One vector is turned by the same rotation once a tick. Each row is the vector after some number of ticks, and that number follows the row.
The counts run from 0 to 389.
[ 14 -28  -4  12 -12  24  -1   7   2 -28  11  13  -1  14 -11 -20   3 -20
   1 -10   7  20  -7  12  19  12  -4   8  18  10  -6   1 -19  16 -21  34
 -12   0  14   7  18  13  10 -14   8 -16   7  -7 -14 -25   9 -19   1   2
  -5   6  -2   2  -2  -3 -20   8 -25  14 -11   8  14   9  10  -2   2  19
  18  -4   2]
207
[  9  10  16  15   1  -2  -9  14  -8 -20   6  25   4  19   0 -14  18   3
   5 -37  18   3  -6 -13  -6  24 -11  -4  29  25  15  11 -14   7  14  22
 -28  15  26   1  24 -13  -2 -21   7  24 -16   0   8 -20   3   1  -7   0
 -10 -12   2 -15  -6  -2   1 -14 -15   4   4  -5   2   3 -13   5   8   4
   7 -13  18]
359
[ -9   7   6   0  16   1   1 -24  -6  -2  -8   8  -1  -7  14  -7  12   2
  -4  23 -19  -8  24  10   2  29 -13  11   0   3 -14  12   9  28  15  17
  -7  -8  -2 -12  -3 -10  -9   5  11  25 -23  -2  12  -3  -5   2   0   3
  28  25   5  10  -3  21  13   6  20 -11  -1  11   8   3  22 -25  14  -7
  -3  17  10]
272
[ -2  -7   3 -16   6  -7  25  -3 -11   8   1   0  -9   7  -2 -16   3  11
  -5  20 -18  -8  -4   3   3  -6  -6   0   1 -13  12 -36  22   5   4  26
  -6  31  -4  13 -25  24  -8  18  -6  15  18 -12  10 -19  11  10   1  18
   3   3   9 -24   7  -1  27  16 -10  22 -12   1 -21  25  30   1   9  14
  -1 -15  -4]
123
[  0  18  -8  18 -14  12  -5  -9  -6 -20  -8   7 -13   8  -8  -9   8   5
 -13 -24   7 -11 -13 -12  -7  25   2  12   2  15  -6  33  -1   8  29 -11
 -13  11  -1 -24  11 -22  -2 -18  -1   4 -30 -15   7  -5   8   2   4  13
  24   6 -14 -27 -16  -4  -6 -22  -7 -20  -1 -15  -3   2 -19 -18  17  -6
   4 -16 -11]
59
[-14  15  18   0   9  14 -31  16 -31 -14   2  19  -4 -13  12  -8   5  16
  -8 -32   1  -5  -8  -6 -21   8  -4  18  29   9 -12  25   0  11  -2  17
 -16  10  10 -20  16   0   2  -5  28  -4 -30   6   5  -3   5   1 -16 -12
  10 -14   3  -8   4 -31  21 -20  11 -14   2   5  -8 -11   6   0 -11  -3
   5  -3  -4]
43
[  6   8  -3 -13 -21   3   7   1   7  -9 -14  -2  15   0   0   0  -4  21
  12 -22  -4  14 -10  12  12   6  -8 -37 -23  13  22  16 -24  16  10 -12
 -17 -14   7   8  11  -8 -19   0  -3  20 -21 -27  -8  17  -6  13  16 -14
 -13  -9 -13  -5 -24  -5  19  17   1  -4 -26 -10  -2  23  20  -2  -2 -12
  -3   3 -15]
386
[ -3  -1   5  -8  31  -1  -7  -8 -20  -7  17  25  -8  -4   1   2 -19  14
  -6 -20   4   4   6  -1   0   1 -13  15  11   9   5  19  13   4  21   4
 -24 -20  12  -2   8 -14 -13  11  -4  32 -31   2   8  14 -10   3  -3 -10
   6  -7  14   1 -17 -12   7   2   4 -16  -9  -1 -14  16  30  -6 -28 -11
   7   2   0]
388
[  3  12  17 -15  15  -2  -4   9   2 -11  19   9  -9 -12   7  -4  -9   4
  12  -8  -2   3 -29  12   1  12 -20 -15  20 -26  -9  -2   2 -24  -1 -18
 -16 -10  -1  15  -6 -14   4 -30  15  15 -23 -13 -21 -15  -1  -7   5 -23
   4  25 -10 -19 -22  -7  22 -15  -1  -4   4  21  14  39   2   6  31  -5
  -1  12  -1]
231
[  2 -12   5  -9  -8  -6  36 -16  -3   6   6 -14  -6  17   7 -18   8  17
   4 -17 -16  -3  -6  12  21 -21   0  10 -35  10  -3  10 -23   5   7   5
  11  25 -16   3 -18 -11  13 -10  15  11 -10 -12  13  -1  29   4  14  20
   5 -12 -12 -19  12 -19  12   0   4  -5   2 -11  -6  -4   2 -16   0  -1
 -28  -7  -2]
152
[  5  16  13 -25  -2 -12 -13  12   5 -21  13   5   2 -20   3  -6  12  12
 -12 -11  10  15   9   3 -12 -24   6 -13  28  16 -13   9   9   3  32   3
 -31  16  -2  12   7   7 -18  -2 -15  -6  15 -30   4   0  -2  22  -7 -14
 -15  -1  -2   8  -2 -11  11 -27  -5  24  -1   9  -2  -3   1  14  -3   9
   5 -18 -10]
326
[ 30   4  13   2 -10   0  19   7 -13 -10   1   6  -3   4   7   2  20  -7
  20   9  -9 -16 -16  -5 -15  22  -6 -35 -15 -12  -1  17  18   7  -6   5
  -4  15 -22  -3  -4  13 -11 -34  15   4  -5 -12   3 -14  25   9   9  21
 -12   6 -13  -2 -16 -17  36   6   2  16   2   3   2  26   6 -15   8  -4
  15 -26   0]
130
[ -9   2  11   6 -17 -16  23 -12  16  -5 -13 -12  -6   8   6  -9  -7  26
  14 -13  -7 -14  -3   0   5  -9  17 -19 -24   6  12   7  -3  -5  38   3
  -8  20  -3  17 -21   0   5  -3  -2  23  -4 -15  17  -6  18   1   9  13
  17  -5 -11 -26   5 -16   7   2  10  -8 -15 -17 -11  13  25  -8   3  -4
  -1  -5 -21]
275
[ -2   6  16   7  14  -8   0   8   1 -22   6  -5 -21 -16  19  -7  16   3
  -4   8  -9 -13   0  14  -3  13 -12 -35  22 -13 -25  -1  26  -1  16   6
 -16 -15  -9  23  -9   2 -21 -16   3  27   5   2 -16 -15 -12   1  -3 -13
  -5  31 -11  -9  -8   4   8 -11   8   8  -4  31   6  13  17   9  40  -8
   4  11  10]
109
[ -5  -5  12 -23 -21  10  11  -1   3  14   0 -18  16  15   0 -12   7   5
  -4   0  -8  -5  -1   6   2 -11  -1 -14 -13  24  -1  22 -18  21   6  17
 -11  16  -2   1  -7  18 -27  -5  -8   4 -30 -25   5  12   8  21  11   4
  -8 -19 -11 -13  15 -14  27  13   5  25 -12 -25 -16   0  11   9 -15   0
   6 -11 -28]
163
[  5  -3   9 -15  -2   5  18 -13   1   3   2  -2   7  -6  -5   2  34  -6
  13   8 -10  -1  23  18  10  -2 -18 -16  -5  -2 -18  29 -12  13   8  10
 -23  10 -23   8  -1 -14  -5 -10   7  13  -2 -16   8  -5  11   6  -9  10
  -6 -12 -17  14  -1 -32  37   4   6  12   9  14  24   6  11  -3  17  -2
 -27  18  14]
141
[ -8 -16  -7 -20  23 -12  18  -1   2   0  -2  18   2   5 -13  -8  -5  11
   1  -4  -6   6   0  -8   8  -5   6  14   4  11  29   8 -13 -30  20  27
 -15  -4   7  11  -2 -14   7  21 -11  17 -13   3  15 -21   0   4  -6   7
  19 -18  -3 -35 -11   5   9   5   0 -24  -6   3  -5  45   0  24   9  22
   3 -28   9]
367
[  5 -19 -12  -1  16  11 -23  24  -5 -31  -7  18 -18 -32  15  10  -6  11
  -5 -19  -7  12 -17  10  -6   6   3 -18  22   7 -17   2  35  -5  17   3
 -17 -10  -6  22  -4  -4  -4 -13   8 -21  -3   0 -23 -24   2   6  -7  -7
   7   8 -25 -27 -10 -10   6 -20  -7  -4 -16   1   2  13 -17   8   4   8
  17 -12  12]
220
[  5  10 -24 -26   1  -9  -6   4   5   4 -20  11  -5  -2   2   7  -1  19
  10   0   1  44 -14  13 -11  11   4 -13   0  -8  14 -11   9  -6  15  -8
 -18  15   8  -8   3 -25 -21  17   9  -7 -20  -2   8   4 -16 -10   7  20
   3   2  13  -8   3   3  22  -1  -1 -10  -7   3  -7  29   5 -24   8   4
 -23 -20  11]
249
[ -6  27  22   5 -25  -6  -8 -11  16  -6 -14  -6  12   3   1 -16  16   4
  15   3   0 -20 -17  -7   6   8   5 -10  -6   5 -25  41 -24 -10  22   3
 -10   5   6   1  -1   6 -20 -10   1   9 -36   0   3  -7   1  20   2  -6
   6   9 -11 -15  -6   2   9 -10  25   2  17  12  17   0  10  21  15  -2
  22   5  -4]
170
[ 23  13   7  -1  20  -3   5  -4  -3 -14  21   4 -20  -1   3   4 -11   1
  -2   0  15   1 -20   4 -10  22  10 -10   7 -26  -1  13  22 -29  14  -6
 -12 -15 -12   3  -9  -9 -15 -19  -8  -3  -8  11 -14  -7  -5  -1  20  12
  14  30   6 -12 -17   3  -6  -2  14 -17   3  24  10  29   2  -3   2  -8
  29 -22  -9]
99
[  6  -4 -10   0  18   7   9  13 -11   7   5  10  -4   4 -12 -14  16  -3
  20  -5   0  30  -5  -1  -1   5  13   4  48  -4  16 -28  -8  13 -12  35
 -28  24  -1  -9   0   7   2  -1 -13   0   5  20 -28  -5  -2 -12  14  -3
   7   3  -3 -28 -12   7   9  11  -6   5 -20   7  -5  13 -13  11   1  -7
 -22 -15   3]
228
[ 10  -5  -2  -4   8  -8  41  -5 -24  -4   5   7  -9 -12  20 -18  -4  10
  -6  -1 -15   0   8  10  -3 -14  -1   2  10   1  -1 -30  15  18  -1  37
   4  29 -18  -3 -31   2   7  23   1  21  27 -13  10 -10   8  -6   4  16
   4  11   9 -25 -10   4   9   0  -5   5  -2  14 -18  15  20 -27   2   3
 -12 -14   1]
122
[-21  21  16  -6  -5 -12  -5   8  -5   2  11  -5   4  -9  22 -12   0  22
   7 -15 -19  13  -5  26   8  -2  -3 -11 -20   5  -1   8 -15  -1  16  -7
  -1  -6   3   3 -15   4 -16   1  26  21 -40 -16  11   7  -1 -17  21  -4
  14  15   4 -17  19  -1   7   4  -1  -5 -15 -11  -8  11  36 -17   6   1
   3  25   3]
270
[ -7  17 -20  -3 -12  10 -21   3  -1 -19 -28   0  -5   6 -16  -6  14  11
   0 -15  16  16 -13   3   3  18  29  -5  28  -3 -16   4 -19  11  25  -5
 -27  16   6  -7   3 -31 -20  -8 -10  -3 -26  15 -13  -1 -17  -3   5   8
   7  14  -2 -19   6  -5  17  -8   3 -14  -6  -5  14   2 -30  -4  16  -5
  -8  -8 -17]
65
[-12  -3 -21 -20  17   1 -23   1  -7  -3 -16   6  -3  -9   1   2   4  13
  -9  10 -18  31  -5  11 -17   9  -3   0   9  19  16  -6  14  21  12  17
 -16  -5   3   5  16   0 -23  23   6   4 -33   6  17  -6 -10   6   2   6
  16 -11   9 -13   0  29  10   7  -3 -22 -21  -4 -10  16  -7   0   6  23
  -1 -22  17]
372
[-16  -2  14 -10  27  18 -12  12 -15 -18  22  22 -22  -6   1   2   0   6
 -13 -12   7   4 -10  15  -9   6 -18  11  49 -10 -22  -6  10  18   7   9
 -19   2  15  10   0 -16  -7 -12   9  21  -3  12 -15  -3  -8   4 -10 -10
 -16  10  -1 -14  -2 -26   9  -8  -9   5  -6   6  -4  -2 -11  -6   9  -2
  -5   3  12]
226
[-24 -18 -12 -18   0  23   6 -10   8  11   1  -3  -5   5 -13 -16 -10  -6
 -34  -2  -7  -7  -1  10  13  -2   2  20  10  -6 -12   9 -26  -8   9  23
  17  -6  17  -3 -10  15   0  17  -9   8 -16  -7  -4 -11  -9 -10  -7   7
  16  -1  -3 -39  17 -15   8  -8   0   8  -8 -17 -18  10  12   4  -1  22
   4 -12 -19]
62
[  7 -13  -9 -24  13  17  10  -3  12 -17  15  -2  -5 -11   5   3   0   2
  -6  -6  -3  14   4  20  10  -4  -7 -42  16   1  -3  -1  13  11  14  12
 -14 -13   1  23  -8  15 -18  -5  -9   9  13 -26 -16  -4 -13   2   7   1
 -20  -2 -20   3   4 -20  11  11 -19  27 -22  -9  -9   7  17  -6 -18   9
   5  -2 -11]
102
[  0   2  12  -2  -5   2 -17  14  -4  -9 -12   5  -3 -26  18 -12   2  24
   9 -20 -16  -2 -16   1 -10  -6   8 -10   3   3 -15  10   8  -6   5   9
   5   8  -7   3 -10  -6   2   8  23 -20 -22   6  -5 -13   7   7 -14 -12
  18 -12 -20 -38 -10  -8  33 -19  23  -2  12  15   0   3  -7  23   0  -5
   6 -13  -4]
37
[  4 -37   8 -17   9   4  -2  13   1   9 -17  26   6 -14   0  -2   7   7
  13   1  -8  18  -1  -3  14   0   0  -3  25   1   5 -16 -22   0  -6  41
 -17  20  12   4 -18  11   6  -3   0 -30  -6  12 -16 -27   2   7 -10  -3
   3  -5 -17 -28   0   8  21  -6   8  14   0 -11   8   8 -14  12 -14   5
 -15 -24   4]
351
[ -4 -16  -5   6   1   7  10   7  11 -29  -3  -4 -11 -10  -8 -22  -1  11
  -7 -26   4   8 -19   5  18 -17   7 -13  15   7  -8 -16  10   0  30  15
  -3  13  13  21 -21  10  21  -3 -14  17  20 -14  -6 -32   6   3  -2   7
  -4   3 -21 -42  -1 -10  -4 -17 -21   6 -12   0  -6  12  -8   6  18  14
  -1 -12 -10]
214
[  8  -3 -14 -17  20  -2  23   0  -2   8   5  17   6 -10   2 -12   1  15
  -9 -15   3  15  11  11   8  -1  -8   9  -2  -5  17 -19   2 -24  22  14
   0  16   4 -10 -17 -18  20  20  -7  30   5 -18  12  -1  10 -19  -6   7
  21  11   3 -25  -6   1   6 -13  -1 -17  -1   5 -10  40  14 -23   4   1
 -33 -18   1]
244
[ -6 -18 -27 -23 -14  23 -21  -1   5  -1 -20   6  20  -1  -5  -4   3  -4
 -15  -1  -5  34   8  17  11   8  -3  14   1  14  -8  10 -18  16   2  12
  -1  -8  14 -10   1  -2  -9  20  17 -29 -24 -15  -2  -3 -11  -5 -17   1
  22   7   3  -2   5  10  13  -1   0  -8 -11  -9  18  11  17 -16  -6  21
  -4  -6  -7]
56
[  6 -11  -9   1   2  -4  17 -17 -15 -17  -6  -8  -9 -24  14 -20   0  12
  -4   0   3   7  23   8  20 -30  32  12   0   4 -11   0  -3   8  17  26
  -4  30  -6   5 -26 -10  15  21 -10 -10  19 -10  11  -8   7  13   2   6
  11  16  13 -11  -2   5  -9  -6  19  -9   4  13  14 -13  25  -1 -15   5
  -9  -9 -18]
305
[-11   6  10 -19   5 -11   4  -2  -6 -25   8   6 -17 -23  10 -17 -11   1
 -15 -14  -1  -9 -22 -10   3 -14   4  21  10   6  -7   3   2 -15  13  10
  -4  13  -1  21  -7  -9  22 -10  11  -8  14  -9  15 -32  10   7 -22 -20
  -8  12   3 -17   9 -19   4 -30   5  -2   9   9   9   5  -7  14  13  17
  16 -24   7]
337
[ -4  11  19   0  18  -3  -7  11 -10 -10  18  20 -12  10   1   6  -3  12
  21 -13   4   2 -16 -17 -11  15 -14   0   1  11  17  -4  17 -21   4   6
 -38  11  -1   9  20  -4  14 -31  16  19  -7 -10   6 -23  10 -10   4  -5
   0   0  -7  -2 -26 -31   2  -8 -21   2 -18 -18 -11  29   7   1   9  -2
   6 -14   7]
236
[ -4  13   2 -29  12   1  -4   1  -5  -9   0  14   2 -13  14   5 -14  30
   2 -30   6  12  -6   7  -1  -5 -10 -19  -4  11  13  23  -9  -4  21 -16
 -28 -15  17  11   6 -14 -22   4  -3  26 -43 -15   3  18 -13  15  10 -22
  -4 -17 -11 -14 -18  -7  10   1   6 -10 -22  -3 -17  25  22  -8 -11 -11
   8  -1 -12]
387
[ -6   3 -28 -24  -5  -2 -19 -11  -5 -11   2   4   1  -9  23   0 -12   5
 -20  -2  23  24  -7  19  10 -22  13  14   3  -1 -26  -7   0  19   0  -4
 -13  31  -4  12 -17  -4 -13  18  12 -36 -10  -7   3  -5   0  14  14  13
 -13  22  16  10  11  -2  -1  -7  18   4  -8   2  16  -9  13 -26 -13   2
   9  -2  -5]
310
[ 11 -22 -10 -11  34   8   1   3  -5   7   2  33  -9  -4  11  21   2   2
   1   6 -30   2  11  16 -12  26 -16  -2  -1 -11   2   3  21 -13   8  14
   1 -18 -12  -5  -8   0   2  -7  30 -10 -27   5  -3 -10  12  -5  -3  27
  25   2 -13 -11 -10  -7  20   6   4 -17  -7 -16  -6  26  -2 -17  -8   8
   1 -15  21]
251
[ -2 -10  15   4  29  -4 -11  11 -30   8   0  20  -2   9   6   1  -1   4
  18   8  -8   2   8  -4 -18 -14  -4   5  16  11   3   7  21  11  -7  43
 -32  13  -1   4   9  29  -8   2   4  -2 -15   1  14  -9  22  36  -5  -9
  -7 -19   2   4 -17  -8  19  25  -3  17 -12  -6  -9   3  30  24 -13   2
  14 -14   7]
12
[  0   1  23   7 -19  -8  -9   0  15  -1 -13 -14  18   4   1 -26  13   5
  16   2 -16 -10 -17  -4   6  -1  11 -16  -9   8 -20  22  -9  -9  11  18
  -4  13   6   1 -14  22 -27 -17  10  -2 -34  -7   0 -17  16  15   5  -5
  15  -3 -24 -25  18  10  15   1  19  15   3 -15  12  -7  24  30   7   7
  13   2  -9]
169
